Two rows play each game, the first against the second. How much does the first row win by? 10 is about a draw, 20 a big win and 0 a big loss. Wins can go round in a circle: one row can beat a second, the second a third and the third the first. Each row has two weighted sums of its numbers, A and B, taken from their middle values. A row wins by its A times the other's B, less its B times the other's A.
[ 1.06  0.62 -0.26  1.26  0.51  0.04 -0.3  -1.4   0.57  1.15]
[-1.53 -0.2  -0.41 -0.48  0.89  0.48 -0.72 -0.79  0.03 -1.26] -> 14
[ 1.11 -0.91  1.7   2.25 -1.14  0.59  1.73 -0.42 -0.13  2.  ]
[ 1.02 -1.05  1.51  1.74  0.61  0.96  0.27  0.57  0.47  0.2 ] -> 13
[-0.19  0.17 -1.28 -1.29 -0.58 -0.58  0.99  0.57 -0.66 -1.45]
[-0.86  1.66 -1.28 -0.02  1.5  -0.16 -1.8  -0.23  0.82 -0.62] -> 9
[ 0.61 -1.79  1.73  1.49 -0.76  0.51  1.52 -0.05  0.68  2.33]
[-0.38  0.68 -0.35 -0.97  0.25 -0.51 -0.08 -0.02 -0.54 -0.69] -> 10
[-1.27 -0.63 -0.08 -0.8   1.1   0.78 -0.61 -0.41 -0.55 -1.87]
[-0.47 -0.27 -0.75 -1.17 -0.37 -1.37  0.53  0.86 -0.51 -0.62] -> 17
[-0.22  0.22 -0.15  0.6   0.91  0.21 -0.31  0.05 -0.01  0.02]
[ 0.69 -1.38  1.59  1.61 -0.81  1.1   1.38 -0.33  0.22  2.06] -> 8
[ 0.91 -0.12 -1.11 -1.8   0.24 -1.36  1.26  1.16 -0.61 -0.83]
[ 1.47  0.36  0.04  0.16 -0.37 -1.43  0.44  1.21 -0.52 -0.44] -> 9
[-0.14 -0.59  0.37 -0.3  -0.16  0.17  1.11  0.59  0.06 -0.23]
[ 0.27  0.14 -0.83  0.13  0.7  -0.32 -1.25  0.41  0.21 -0.16] -> 10
[ 1.34 -1.45  1.52  1.74 -1.75  1.02  1.85 -0.79  0.35  2.55]
[ 0.42 -0.07  0.48  0.43 -0.37 -0.9   0.97  0.49  0.02  1.09] -> 10
[ 0.85 -1.14  1.43  1.71 -0.76  1.25  1.26 -0.1   0.81  2.08]
[-0.6   1.1  -0.84 -0.41 -0.02 -1.   -1.42 -0.22 -0.2  -0.53] -> 10
[ 0.53 -1.07 -0.14 -0.7   0.82 -0.02  0.43  0.34  0.27 -0.26]
[ 0.2   0.45 -0.34 -0.11  0.02 -1.17 -0.51 -0.05  0.16  0.89] -> 14
[-0.46  1.19 -1.12 -1.42 -0.16 -0.99 -1.38 -0.29 -0.35 -0.89]
[ 0.45 -0.51 -0.2   0.54 -0.04 -0.75  0.77  1.24 -0.31  0.41] -> 12
[ 0.55  1.36 -0.58 -0.53  0.04 -1.29 -0.59 -0.31  0.28 -1.02]
[ 0.37  0.13 -1.01 -1.19  0.01 -1.5   0.69  0.7  -0.75 -0.63] -> 9
[-0.75 -0.09 -1.15 -1.44  0.28 -0.3   0.63  0.22 -0.83 -1.33]
[ 0.26  1.73 -0.25  0.98  1.78  0.47 -0.94 -1.86  0.96  0.85] -> 3
[ 0.21 -1.72  2.14  1.34 -0.9   0.94  0.94  0.04  0.05  2.12]
[ 0.01 -0.87  1.38  0.99 -0.84 -0.2   0.83  0.87 -0.26  0.54] -> 11
[-0.17  0.08 -0.73 -1.15 -0.37 -1.08  0.12  0.5  -0.66 -0.95]
[ 0.64 -0.82  1.21  1.32  0.33  0.99  0.01  0.02  0.63  0.35] -> 9
[-0.61  1.08 -1.38 -1.34 -0.23 -0.58 -0.73 -0.66 -0.72 -1.37]
[ 0.54 -0.97  1.23  1.71 -1.03  0.62  1.26 -0.55  0.94  2.04] -> 11
[ 0.02 -1.96  1.51  0.75 -0.65  1.43  1.19  0.28 -0.3   1.66]
[-0.65  1.36 -1.61 -2.03 -0.31 -0.84 -1.25 -0.16 -0.15 -1.55] -> 10
[ 0.05  1.21 -1.33 -0.91  2.05  0.28  0.71 -0.63  0.82 -1.33]
[-0.15  0.46 -0.26  0.15 -0.01 -1.62 -0.35 -0.13 -0.36  0.72] -> 10
[-0.5  -0.93  0.29  0.11 -0.82  1.13  0.47 -0.3  -0.3   0.89]
[ 0.31  0.36 -0.42 -1.08  0.76 -1.63  0.19  0.16  0.13 -0.28] -> 10
[-0.83  0.47 -0.87 -0.97  0.05  0.03  0.06  0.28 -0.16 -0.8 ]
[-0.11 -0.45  0.35  0.2  -0.05  1.08 -0.99 -0.26  0.91  0.12] -> 12
[-0.74  0.05 -0.58 -0.69  0.77 -0.29  0.57  0.66  0.15 -0.9 ]
[ 1.23  1.57  0.42  1.17  1.45 -0.14 -0.85 -0.9   0.89  0.99] -> 8
[-0.79  1.12 -1.44 -1.69  0.12 -0.7  -1.56  0.04 -0.37 -0.9 ]
[-0.37 -0.51 -0.65 -0.95  0.33 -0.97  1.09  1.14  0.04 -0.76] -> 4
[-0.35 -0.2   0.6   0.62  0.25  0.01  0.    0.25  0.2   0.  ]
[-0.48 -1.01 -0.39 -0.34 -0.55  0.84  0.91 -0.01 -0.67  1.15] -> 9
[-0.2  -0.16 -0.43 -0.52  0.17  0.07  0.79  0.37 -0.73 -0.77]
[ 1.54 -1.31  1.56 -0.12  1.01  0.65  0.87  0.09  0.43  0.1 ] -> 11
[-0.48 -0.34 -0.75 -0.65 -0.13  0.45  0.1   0.17 -0.07 -0.01]
[-0.33  1.24 -1.33 -0.94  1.44  0.22 -0.69 -0.62  0.38 -1.12] -> 10
[-0.96  0.29 -0.6  -1.33  0.13 -0.18  0.05  0.2  -0.43 -0.99]
[-0.02  0.74 -1.08 -1.24  0.4  -1.47 -0.85  0.75 -0.98 -1.03] -> 9
[ 0.08  0.85 -1.42 -1.72  0.25 -1.42 -0.36  0.4  -0.93 -0.88]
[ 0.08 -0.61  0.1   0.27 -0.68 -0.06  1.18  0.08 -0.25 -0.13] -> 10
[-0.12 -0.5  -0.55 -1.07  0.24 -0.86  1.12  0.84 -0.25 -0.92]
[-0.74 -0.66 -0.65  0.07 -1.03  0.36  0.38 -0.76 -0.19  0.91] -> 12
[ 0.33  0.   -0.91  0.3   0.35 -0.88 -0.89  0.73  0.42  0.15]
[-0.61 -2.2   0.69 -0.15 -0.77  1.24  1.13  0.23  0.06  0.85] -> 7
[-1.07 -0.27  1.03 -0.33  0.71  1.38 -0.02 -0.19 -0.49 -1.13]
[-0.05  1.31 -1.14  0.36  1.24  0.21 -0.49 -1.2   0.51  0.04] -> 1
[ 0.43 -0.21  0.42  0.93 -0.18 -1.13  0.23  1.49 -0.28  1.43]
[ 0.22  0.62 -1.09 -1.7   0.64 -1.64 -0.23  0.82 -0.97 -1.28] -> 11
[ 0.22  0.57 -0.94 -1.36  0.75 -1.21  0.51  0.84 -0.48 -1.23]
[ 1.03 -1.4   1.32  0.07  0.7   0.57  1.06  0.09  0.6  -0.1 ] -> 11
[ 0.04 -0.12 -1.28 -1.31 -0.34 -1.63  0.74  0.42 -0.73 -0.55]
[-1.11  0.35 -1.02 -0.41  0.76  0.23 -1.53 -0.02  0.08 -0.74] -> 10
[-0.63 -0.17  2.    1.95 -0.64  1.64 -1.34 -0.81  1.02 -0.45]
[ 0.42 -0.45  0.26  0.59 -1.12 -0.21 -0.46 -1.14  0.74  0.93] -> 15
[ 0.97 -0.15 -0.95 -1.27 -0.08 -1.76  1.38  1.19 -0.44 -0.51]
[-0.7   1.4  -1.   -1.21 -0.17 -0.69 -0.9   0.08 -0.36 -0.98] -> 11
[ 0.48 -1.37  1.27  1.27 -0.72  1.21  1.08 -0.59 -0.29  1.56]
[ 0.16 -1.31  2.23  1.59 -0.33  1.7  -0.34 -0.99  0.76 -0.39] -> 14
[-0.34 -0.69 -0.11 -0.83 -0.07  0.82  0.83  0.42  0.23 -1.09]
[ 0.25 -1.59  1.15  0.76 -1.05  1.59  1.5  -0.05  0.03  2.04] -> 11
[-0.58 -2.02 -0.09 -0.05 -0.68  1.82  1.46 -0.43 -0.54  1.22]
[-0.45 -0.04 -0.38 -0.64 -0.25  0.25  0.59  0.02 -0.02 -0.68] -> 13
[-0.38 -0.25 -0.57 -0.79 -0.4   0.15  0.38  1.13 -0.37 -1.24]
[-0.26 -0.5   0.5   0.57 -0.28  0.61 -1.35 -0.62  0.98  0.05] -> 17
[ 0.82  0.01 -0.26 -0.16  0.35 -0.73  1.34  0.91 -0.11 -0.1 ]
[ 0.69 -1.5   1.87  2.03 -1.46  1.23  1.77 -0.34  0.57  2.23] -> 10
[ 1.65 -0.49  0.82  1.13 -0.26 -0.82  0.74  1.14  0.01  0.16]
[-0.12  0.25 -0.71  0.42  0.77 -1.12 -1.11 -0.18  0.16 -0.71] -> 9
[ 0.06 -0.15 -1.07 -1.45  0.11 -1.    0.96  1.02 -1.18 -1.71]
[ 0.76  0.79  0.22  0.61  0.29 -0.78 -1.01 -0.85  0.19  1.38] -> 3
[ 1.13 -1.11  1.51  0.25  0.79  0.32  0.67 -0.04  0.62  0.27]
[ 0.31  0.16  0.79  0.99  0.33  0.78 -1.12 -0.07  0.35  0.36] -> 12
[-0.02  2.03 -0.36  0.09  1.61  0.33 -1.76 -1.42  1.08  0.74]
[ 0.37 -0.51 -0.34  0.05 -0.01 -0.78  0.04  1.24  0.04  0.17] -> 8
[ 0.41 -1.29  1.23  2.01 -0.6   0.48  0.9  -0.34  0.2   1.85]
[ 0.3   0.06 -0.95 -1.26  0.27 -1.1   0.22  0.92 -0.69 -1.02] -> 11
[-0.19 -0.71 -0.13  0.23 -0.89 -0.23  0.16  0.78 -0.58 -0.65]
[-0.05  0.29 -0.06 -0.04  0.19 -0.34  0.28  0.41  0.19 -0.01] -> 11
[ 0.25 -0.26  0.1  -0.21 -0.06 -1.02  0.98  0.75 -0.66 -0.5 ]
[ 0.74 -0.87  1.85  1.33 -0.87  0.52  0.19 -0.08  0.44 -0.01] -> 12
[-0.16 -1.06  1.48  0.77 -1.23 -0.26  0.62  0.32  0.06  0.91]
[-1.59 -0.7   0.29 -0.03  0.87  1.54 -0.69 -0.97 -0.21 -1.15] -> 6
[ 1.03 -1.37  1.68 -0.27  0.06 -0.12  0.94 -0.04  0.66  0.67]
[ 0.02  0.58 -1.2  -0.84  0.36 -1.22 -1.17  1.03 -0.56 -0.71] -> 15
[-0.99 -0.92 -0.63 -0.48  0.71  1.54  0.58  0.28  0.43 -0.04]
[ 0.29  0.62 -1.14 -0.6   0.22 -1.36 -0.37  1.19 -0.15 -0.5 ] -> 10
[-1.34  0.64 -1.21 -1.43 -0.21 -0.65 -0.29 -0.44 -0.97 -1.29]
[ 0.27 -0.25  0.07 -0.42 -0.44 -1.1   0.76  1.32 -0.01 -0.75] -> 13
[-1.63 -0.43  0.5   0.23  0.14  1.9  -0.78 -1.08 -0.76 -0.68]
[-0.05 -0.07 -0.87 -0.76 -0.06 -0.96  0.15  0.8  -0.49 -0.56] -> 12
[-0.75  1.43 -1.67 -1.47  0.08 -0.67 -0.89 -0.96  0.18 -1.69]
[-1.22 -0.1   1.27  0.77 -0.15  2.32 -1.54 -1.31  0.09 -0.53] -> 7
[ 0.41  1.72 -0.97 -0.26  0.27 -1.17 -0.26 -1.24  0.63 -0.24]
[-1.01 -0.58  1.7   1.38 -0.71  2.43 -1.73 -0.82  1.33 -0.34] -> 5
[-0.55  0.02 -0.77 -0.58  0.32 -0.21  1.03  0.57  0.05 -1.2 ]
[ 0.57 -0.2   0.52  0.74 -0.54 -1.2   0.3   0.99 -0.25  1.07] -> 9
[-0.09 -1.53  0.85  0.77 -0.55  1.69  1.03  0.19  0.28  1.43]
[ 0.86  1.61 -1.23  0.45  1.39  0.36 -0.17 -1.74  0.82  0.1 ] -> 9
[-0.97  0.54 -1.35 -0.1  -0.01 -0.23 -0.86  0.23 -1.65 -0.4 ]
[ 0.68 -1.56  2.06  1.95 -0.68  1.18  1.44  0.21  0.16  2.54] -> 4
[-0.8  -0.98 -0.27 -0.58  0.26  1.06  0.49  0.25  0.04  0.1 ]
[-0.31  0.6  -1.22 -1.82  0.18 -1.33 -0.01  0.04 -0.41 -0.85] -> 12
[-0.07  0.91 -0.84 -0.97  0.29 -0.6   0.37  0.51  0.07 -0.84]
[-0.44  0.05 -1.06 -1.34  0.23 -1.01  0.63  0.29 -0.69 -1.22] -> 8
[-1.13  0.85 -1.2  -1.67  0.29 -1.06 -0.81  1.16 -0.93 -1.21]
[ 0.79  1.87  0.41  0.99  1.56 -0.32 -0.94 -0.98  0.96  1.71] -> 6
[-0.34 -0.39  0.12  0.65  0.3   0.04 -0.46 -0.03  0.31  0.23]
[ 0.5  -1.34  1.3   0.94 -0.72  0.03  1.54 -0.15 -0.65  1.18] -> 11
[-0.45  0.92 -0.75  0.48  0.75 -0.64 -1.25 -0.23 -0.05  0.14]
[ 0.69  0.79 -0.28 -0.52 -0.16 -1.02 -0.14  0.6   0.55  0.01] -> 1
[-0.88  0.33 -0.87 -0.95  0.18 -0.07  0.21 -0.02 -0.34 -1.16]
[-1.42 -0.81  1.48  1.02 -0.51  2.33 -2.02 -0.94  0.05 -1.13] -> 6
[-0.59  2.   -1.11 -1.15  1.69  0.41 -0.03 -0.56  1.   -1.26]
[-0.16 -1.3   0.76  0.39 -1.1   1.36  0.88 -0.59  0.02  1.59] -> 11
[ 0.28 -0.48  0.41  0.59 -0.89  0.13 -0.4   1.3  -0.51  0.09]
[ 0.54 -1.69  1.42  1.23 -1.43  1.24  1.12 -1.21  1.02  1.97] -> 10
[ 0.    0.51 -0.68 -1.31  0.85 -1.45 -0.31  0.85 -0.47 -0.8 ]
[-0.78  1.54 -1.4  -1.67  0.05 -0.63 -0.82 -0.89 -0.43 -1.89] -> 9
[ 0.01 -2.1   0.57  0.2  -0.81  1.72  1.04 -0.25 -0.45  1.16]
[ 0.32 -0.5  -0.57 -0.96 -0.82 -0.94  0.79  1.37 -0.53 -0.29] -> 11
[-0.59 -0.3   1.87  1.67 -1.1   2.04 -1.38 -0.75  0.6  -0.62]
[-0.18  1.07 -0.53 -0.1   0.67 -0.6  -0.56 -0.72  0.4   0.4 ] -> 9
[-0.99  0.59 -1.1   0.1   0.06 -0.23 -1.3   0.09 -0.89 -0.82]
[ 0.95  0.38 -0.19  0.42  0.27 -0.33  0.63  0.35 -0.01  0.76] -> 4
[-0.87  1.4  -1.24 -0.11  1.44 -0.13 -1.2  -0.64  0.38 -0.98]
[-0.65 -0.26  0.19 -0.97  0.31  0.1   0.68  0.37  0.01 -1.17] -> 13
[ 1.04 -1.52  1.03  1.37 -0.96  0.48  2.17 -0.25  0.35  2.18]
[ 0.2   0.61 -0.35  0.12 -0.17 -0.46  0.61 -0.31  0.34  0.23] -> 10
[ 1.35  0.44  0.18  0.78 -0.35 -0.96  0.08 -0.73  0.45  1.02]
[-0.72  0.18 -1.   -0.95 -0.1  -0.87  0.69  1.05 -0.43 -1.13] -> 6
[-0.68 -0.55  0.81 -0.2  -0.12  1.03  0.11  0.32 -0.15 -0.69]
[ 0.64  0.23 -1.   -0.38 -0.12 -1.65 -0.67  1.24 -0.21  0.39] -> 10
[ 0.38  1.34 -0.51  0.28  0.66  0.12 -0.34 -1.28  0.62  0.42]
[ 0.18  1.29 -1.6  -1.77  0.87 -1.69  0.07  0.29 -0.52 -1.27] -> 9
[-0.52 -0.63  0.17  0.1  -0.73  0.21  0.76  1.33 -0.16 -1.3 ]
[ 0.23  1.48 -0.65 -0.22  1.12 -0.8  -1.14 -1.38  0.51  0.3 ] -> 11
[ 0.02  0.16 -1.37 -1.43  0.29 -1.08  1.26  0.5  -0.78 -0.9 ]
[-0.59 -0.5  -0.03 -1.2   0.57 -0.27  0.61  0.55  0.03 -0.75] -> 13
[ 0.96 -1.87  1.78 -0.13  0.13  0.2   0.88  0.08  0.48  0.53]
[ 1.07 -1.66  1.93  0.22 -1.27  0.22  0.74  1.36 -0.65 -0.06] -> 5
[ 1.53 -0.17  0.63  0.97 -0.23 -0.96  0.17  1.03 -0.47  0.2 ]
[-0.11 -1.86  1.36  1.14 -0.76  1.85  0.86 -0.13 -0.35  1.46] -> 12
